128 stands for zero in the data rows.
Here is a table of points, one per row:
[ 83 163 132 139 161 115 150 144 198  84  91 222 125  99 145  88 160 165
 117 110  78 115  69 104 140 147 105 112 117 140 203 145 150 102 179  68
  87 119 143 160  95 118 157 198 162 124 166 201]
[121 155 157 173 193  95  92 147 172 134 175 161 162  96 155 131 138 181
  88  53  98 124  78 132  92 173 132 159  91  98 144 181 135 113 149  62
 136 116 169 124  77 126 160 120  96 102 142 190]
[ 71 101 192 108 105 141 232 113  84 115 114 116  85 135 168 136 157 125
 147 187 111 182 177 171 111 148 134  64 130  65 117 111 175 171 166 121
 181  15 105 133  96  89 183 117  71 122 137 111]
[143 206 166 159  76 157 198 171 130 181 143 178 144 150 137 106 122  94
 148 119 117 111 122 158 130 148 116 129 187  77  70 216  98 155 108 123
 135 108 102  97 201 131 202 155 111 174 145 122]
[ 73  81 102  83 135 139 114 120 102 109 133 100 112 238  30 168  62 185
  75 141 220 182 128 169 146 140 153 171  97 102 108 134 111  42 100 108
 105 137 120 103 102  91 163 113 210 160 127 177]
[173 174 110 157 108 114  53 102 125 168 129 133  76 186  88 150 160 147
 111 101 192 167 178 167 132 134 206 116  87 107 189 153 101 124  56 104
 127 193 133 150 148  79 102 156  86 137 141 130]
[132 147 151 112 223  64  92 171 158 169 129 177 159 160  70 125  91 155
 151 197 136  61  59 187 148 162 107 166 124 135 179 212 113  60  89 114
 156 103 145 151 172 106 144 155 183  57 169 113]
[118  94 130 113  90 106 110  72 102 148 161 120 203 160  89 115 146 105
  98 105  45 133 175 195 255  89  86 129 120  61 169  84 150  79 172  90
 118 140 134 213 160 118 101 113 133 162  81 127]
[133  92  42 100 175 162 120 121 163 143  55  56  68 108  93 151  79 110
 147 191 132 117 119 112 131 142 195 108  93 124 107  63  23  93 121  96
 112 170 160 142 151 174 102 142  97 106 102 157]
[177 160 140 177 126 106 146 141  22 118 201 107 147 124 146 117 148 154
 195 149 127 200 172  80 123  95 144 160  87 106 171  93 146 131 155 206
  36 181 137  94 219 128 182 111  66 119  77 150]
[199  71 158 164 116 141 114 158  86  62 137 136  97 102 212 151 178 109
  73 131 117 164 157  87 150 128 204 132 101  94 103  93 151  97 234 255
 162 158 133  62 204 136  98 155 142  84 140 153]
[158  92 197 179 121 108 162 122  77 173  60  71 164 129 133 139 150 175
  23 129 130 133 139 186 113 109 163  63 124 138 175  82 156 157 114 147
 115 179 118 130 193 162 162 112 138 146 126 162]
[194 115  99 221 149 137 166  75  89  44 132  98 104 122 211 120 160 127
 114 143 151 120 148 100 154 132 139 110 187 128 117 115  89 159 121 141
 105 107 234  93 184 146 116 124 127 127  89 103]
[153 156 164 117  80 153  75 171  97 100 146  60 121 155 181 108  65  69
 120 139 143  86  96 128 136 159  76 121 135 101  73 162 137 150  40 159
 129 134  89 145  78 174 115 112 147 105 153 182]
[ 97 201 143 103 113 123 101 118 189 137 124 167 123 128  87  68  88 117
 133  96  88 174 109  82  93 161 136 152  83 180 159 179 184 104 152 213
 135  95 207 191  93 161 166 125 155 142 153 160]
[120 154  75 161 194 137  95 118 154 108 151 197 143  94 121  54  77 114
 105  19 122  66 178  77 157 148 191 175 128 169 166 128 132  70 157 149
 145  36  90 139  60 157 156 118  90  42  81 125]
[ 77 135 189 150 168 183  73 162 118  84 150 151 121 188 255  94 119 121
 156  68 137 134 186 106  56  70  88  85 110 177  92 151  78 132 134  43
 122  66 135 138 129 110 110 134 205 123 124 150]
[137 133 152  80  87 126 161 154  97 164 145 205 124 142 114 107 184 160
  86 160 135  80 197  57 140 136  73  89  86 118 109 176 152 220 141 214
 135  94 129  94 228 176 109 174 108  89 151 124]
[ 95 167 119 103 129 150 129  49 132  88  58 186 135 190 111 171 131 167
 164  86 127 134  96 160 129 113 167  69 108 174 142 162  80  54 118 187
 107 151 102 102 103 140  68 143 109 144  64 141]
[143 149 193 153  97 188 120 132 101 100 184 124 153 123 138 103 198  85
 110 148 148  63 128  91 106 103 142 121 134 120 116  41 137  94 169 162
  90 111 145  70 160 136 126 121  87 192 132 102]
[164  50 125  52 103 137  97 170  93 134 124 128  45 123 173  39  50  97
 107 188 103 158   0 151 132  61 135 145 114 132 134 120 236 184  91  72
 194  60  71  70 112 150  11  88  75 156 207 105]
[144 183 104 186 117  84  63 142 190 123  99 159 179  71 112 146 148  97
  74 180  98 152 109  81 126 194 149 154 157 149 195 163 111 136 122  62
 131  93 134 116  53 108 123  96 151 141  77 118]
[105  65  99  89 148 107 112 155 171  98 139  91  63  34 140  74 229  84
 191  72 181 117  89 162 147 115 148  80  86 209 136 189 120 148  44  88
 194 174  98  95 140 140 179  49 139 135 123 143]
[138 106 177 142 121 176 146 143 103   4 126 214 153 158 110 172 116 146
  85 155 164 163  61  78 118 165  67  89 144  98  84  40  69 133 114 155
 164 153 143  93 197 150 152  29  97 164  73 103]
[170  43 147 147 142 151 145  67 161 161 138  58 193 135  63 120  63 194
 176 203 117 166 198 155 107 117 132 182 200  98 114 162 142 101 124  94
  98 155 118 197 121 137 159 118 162 161 141 102]
[202 128  91 145 144 125 130  69  86 166 154  83 253 141 100 255 129 108
 133 115 140  35 148 112  99 173 222 114 136  77 147 111  78 180  96  91
 154 188 108 216 123 107 118 163 193 148 105  98]
[ 96 155 119 159 158 104 148  95  44 208 193 175 151  51 193  96 193  65
 120 196 170 107 200 151 124 106 150 113 149 133 106 115 169 178 126 160
  89 111 120 119  90 163  85 134 119 132 160  75]
[180  83 150 140  77 109 111  93 147 189 118 148 172  96  81 170 102 111
 131 137  98 136 136 220 119  99 149  89 206  64 138  92  76 153  86 102
  97 179 115 178  83  73 134 108 140  90 122 163]
[102 122 149  92 107 157 174  99 156 141 124 121 118 104  98  71  84 117
 158 144 212 104 146  81 133 122  74 103 161  88 110 167 213 174 170 134
  80  77 114 135 164  98 136 110 112 101 102 142]
[136 132 122 128 163 139 195 107 162 118  99  61 190  98  50 194 129 175
 138 144 118 148 181 127 133  65  98 153 156 129 138 100  81 122 109 188
 161  88 112 193  82 119 134 202  78 178 155 126]
[ 90 135  94  75  76 167  75 167 127 103  64 126 111 163 213 118 155 144
 148 101 156  80 109 125 139 117 108 180 161   9 103 118 182 132  84 161
  92 109  95 161 125 142 152 102 113  96  82  54]
[ 32 109  44  63 142 177 144 208 158  19 110  86 179  43  84  85 156 132
 187  51  72 115  78 154 178  78 152 102  94 204 124 163 176 168  78 140
 172 223 154   0 128 120 153  58 101 159 181  64]
[ 94 173 174  60 104  65 136 116 171 121 137  53  63  38 118 162  91  95
 131 165 116  72 118  66 130  65 175 153  92 185 118 154  97  73 119  42
 171 215 135 125 130 148 145 119 114  70 136 105]
[120 138 116  99 118 131 141 161 146 134 138 176  73 242 128 163 130 191
 111 148 146 129 122 226 112 173 172 177 113 165 194  84 100 152 150 128
 174 218 152 130  42 110 101 185 180 157  42 147]
[ 74 104  88 135  96  95 125  94 170 135  94 165 145 227  70  45 116 190
 146 162 114 189 116 119  95  83 125 117  93 173  72 109 121  62 134  85
 185 144 143 113 121 145 111 255 106 116 145 106]
[170  57 150 114 132 118 149 143 140 140 111  77 136 165  69 248 122 133
 145  49 135 181 149 164 109 197  43 174 138 107 169 148  97  99 184  79
  78 129 108 126  84 205  58 215 148 133 202  62]
[156 111 158 126 127  70 167 123  47  86 159 147 101  75 121 113 197 120
 134  75 162 149 115 112  86 127 146 108 204 184  70  35 192 115 155 159
  87  68 164 122 179  38  53 114  87  84 163 125]
[116 160  98  79 138  89 125 117 196 120 150 101 102 142 199  75 158  82
 124 113  77 167 107 105  92 134  67 151 142 198 121 171  71 198 203 151
  89  85  91 125 101 130 137  83 117 103 151 138]
[ 70 162  77 113 144 140 102 125 133 218  91  94  96   0  64  90  67 106
 108 123  98 153 121 177 162 151  66 194  66 203  51 113 145 190 163 144
 127 127  31 206 144  39  85 102 168 212 173 147]
[149 173  56 180 124 130 150  76 140 164  93 121  62 210  83 246 137 103
 127 157 126  85 121  76 138 115 130 167 114 165 138 120 161  95 111  80
 139 195 147  93 101 143 167  67 125 134 157 140]
[ 84  86 127 162 121 103 145 143  56 205 162 120 113  97 160 100 104  92
 137 141  69  91 117  86 110 123  62 101 174  60  74 145 115 153 138 162
 107  82 171 124  97  78 123 146 105 122  55 138]
[186 153 101 137 123 155  91 204 183 158 141 106 110 137 241 181  88 133
 206  85 148 133 145  99 143 162  48  97 147 133 131  76 129 123  99 137
 159  89 123 112 103 175 138 117 220 130 124  97]
There is one direction along which these points spread out most. Take the direction at right angles to it along which they spread out most. Go by this last direction. For each point below, how far along it does it lie, from 0 to 99? The average is 50, and the first point in the table lies past the average. One standard deviation of the points above along it is 16.
[ 95 167 119 103 129 150 129  49 132  88  58 186 135 190 111 171 131 167
 164  86 127 134  96 160 129 113 167  69 108 174 142 162  80  54 118 187
 107 151 102 102 103 140  68 143 109 144  64 141] 51
[194 115  99 221 149 137 166  75  89  44 132  98 104 122 211 120 160 127
 114 143 151 120 148 100 154 132 139 110 187 128 117 115  89 159 121 141
 105 107 234  93 184 146 116 124 127 127  89 103] 30
[ 97 201 143 103 113 123 101 118 189 137 124 167 123 128  87  68  88 117
 133  96  88 174 109  82  93 161 136 152  83 180 159 179 184 104 152 213
 135  95 207 191  93 161 166 125 155 142 153 160] 70
[118  94 130 113  90 106 110  72 102 148 161 120 203 160  89 115 146 105
  98 105  45 133 175 195 255  89  86 129 120  61 169  84 150  79 172  90
 118 140 134 213 160 118 101 113 133 162  81 127] 34
[116 160  98  79 138  89 125 117 196 120 150 101 102 142 199  75 158  82
 124 113  77 167 107 105  92 134  67 151 142 198 121 171  71 198 203 151
  89  85  91 125 101 130 137  83 117 103 151 138] 70
[177 160 140 177 126 106 146 141  22 118 201 107 147 124 146 117 148 154
 195 149 127 200 172  80 123  95 144 160  87 106 171  93 146 131 155 206
  36 181 137  94 219 128 182 111  66 119  77 150] 25
[153 156 164 117  80 153  75 171  97 100 146  60 121 155 181 108  65  69
 120 139 143  86  96 128 136 159  76 121 135 101  73 162 137 150  40 159
 129 134  89 145  78 174 115 112 147 105 153 182] 56
[ 71 101 192 108 105 141 232 113  84 115 114 116  85 135 168 136 157 125
 147 187 111 182 177 171 111 148 134  64 130  65 117 111 175 171 166 121
 181  15 105 133  96  89 183 117  71 122 137 111] 41
[164  50 125  52 103 137  97 170  93 134 124 128  45 123 173  39  50  97
 107 188 103 158   0 151 132  61 135 145 114 132 134 120 236 184  91  72
 194  60  71  70 112 150  11  88  75 156 207 105] 77
[202 128  91 145 144 125 130  69  86 166 154  83 253 141 100 255 129 108
 133 115 140  35 148 112  99 173 222 114 136  77 147 111  78 180  96  91
 154 188 108 216 123 107 118 163 193 148 105  98] 22
[ 83 163 132 139 161 115 150 144 198  84  91 222 125  99 145  88 160 165
 117 110  78 115  69 104 140 147 105 112 117 140 203 145 150 102 179  68
  87 119 143 160  95 118 157 198 162 124 166 201] 68
